X = [ 17.254   1.426  17.239   8.929   5.627  18.246 -11.469  12.596]
X[-8]	17.254
X[1]	1.426
X[7]	12.596
X[6]	-11.469
X[-4]	5.627

m =
array([[9, 8, 3, 8, 3, 4, 3, 7, 3, 5, 7, 6],
       [3, 4, 8, 7, 5, 7, 7, 6, 3, 3, 3, 4],
       [3, 6, 6, 6, 8, 4, 4, 9, 8, 6, 9, 8],
       [4, 4, 7, 8, 8, 3, 5, 8, 8, 5, 5, 8],
       [2, 3, 8, 8, 8, 7, 7, 8, 3, 2, 3, 8],
       [8, 8, 3, 3, 3, 4, 4, 3, 8, 9, 8, 3],
       [8, 5, 5, 5, 3, 8, 7, 3, 3, 5, 4, 3],
       [4, 7, 5, 6, 7, 4, 4, 8, 7, 6, 8, 9],
       [3, 3, 7, 3, 8, 7, 7, 4, 8, 7, 4, 4],
       [3, 4, 6, 4, 8, 6, 7, 4, 7, 6, 4, 4],
       [4, 3, 9, 8, 8, 3, 5, 8, 5, 3, 4, 8],
       [6, 6, 4, 6, 7, 4, 4, 8, 7, 7, 8, 7],
       [4, 6, 5, 4, 8, 3, 5, 8, 9, 7, 8, 9],
       [7, 6, 3, 4, 3, 6, 6, 3, 5, 9, 5, 2]])
Indices start at 0.
(0, 0): 9
(3, 4): 8
(9, 6): 7
(10, 11): 8
(5, 7): 3
(11, 5): 4
(9, 4): 8
(1, 4): 5
(7, 2): 5
(11, 7): 8
(6, 1): 5
(10, 4): 8
(0, 1): 8
(12, 3): 4
(1, 2): 8
(12, 9): 7
(4, 3): 8
(6, 7): 3
(9, 8): 7
(12, 8): 9
(9, 0): 3
(9, 2): 6
(7, 6): 4
(10, 10): 4
(1, 3): 7
(12, 6): 5
(12, 7): 8
(4, 6): 7
(4, 4): 8
(6, 11): 3
(0, 11): 6
(5, 8): 8
(4, 7): 8

data =
array([ -35.8,  160.8, -117.8,   59.2,  171.9,  199.5, -172.0,   73.2,
         64.6,  -28.7,  -31.1])
data[0]	-35.8
data[-2]	-28.7
data[5]	199.5
data[10]	-31.1
data[3]	59.2
data[7]	73.2
data[1]	160.8

B =
 -8    6   34    6   -2   -7  -12  -39
 -6   12   -1    2    3   13  -10  -42
 -2   23  -30    6   -4  -17    5   37
 37  -20  -11    2    4   13  -14  -35
 17  -38    1   -5    5    8   25   34
-10   12  -29  -21    2    9    7   36
-23  -17    7    2    3   -6    4   42
-15    8    7   -5   -8   -2   14   43
 15   29  -19    6   11    4  -11  -36
-10   13   11    2   12   -1   -7  -46
-18   21  -24  -12   -8  -11   11   33
B[0][0]	-8
B[9][5]	-1
B[9][3]	2
B[6][1]	-17
B[:, 1]	[6, 12, 23, -20, -38, 12, -17, 8, 29, 13, 21]
B[3][6]	-14
B[2][0]	-2
B[0]	[-8, 6, 34, 6, -2, -7, -12, -39]
B[9][7]	-46
B[:, 7]	[-39, -42, 37, -35, 34, 36, 42, 43, -36, -46, 33]
B[2][7]	37
B[2][3]	6
B[4][1]	-38
B[10][0]	-18
B[3][5]	13
B[8][0]	15
B[:, 5]	[-7, 13, -17, 13, 8, 9, -6, -2, 4, -1, -11]
B[1][3]	2
B[8][6]	-11
B[0][5]	-7
B[6][7]	42
B[10][1]	21
B[:, 2]	[34, -1, -30, -11, 1, -29, 7, 7, -19, 11, -24]
B[2][5]	-17
B[3][7]	-35
B[:, 3]	[6, 2, 6, 2, -5, -21, 2, -5, 6, 2, -12]
B[0][6]	-12
B[9][2]	11

a =
-377   597   375   262   704   793   833  -409   -19   296   -49
-558  -490   551  -129   725   120  -199   292   852  -265   349
a[0, 0] -> -377
a[0] -> [-377, 597, 375, 262, 704, 793, 833, -409, -19, 296, -49]
a[0, 4] -> 704
a[1, 4] -> 725
a[1, 3] -> -129
a[0, 10] -> -49
a[:, 4] -> [704, 725]

grid = [4117 5438 2809 8298 3260 6295 5528 5085]
grid[0] = 4117
grid[-5] = 8298
grid[1] = 5438
grid[6] = 5528

A = array([  1.45,  13.97,  -5.29,   6.25, -16.07])
A[0] = 1.45
A[1] = 13.97
A[3] = 6.25
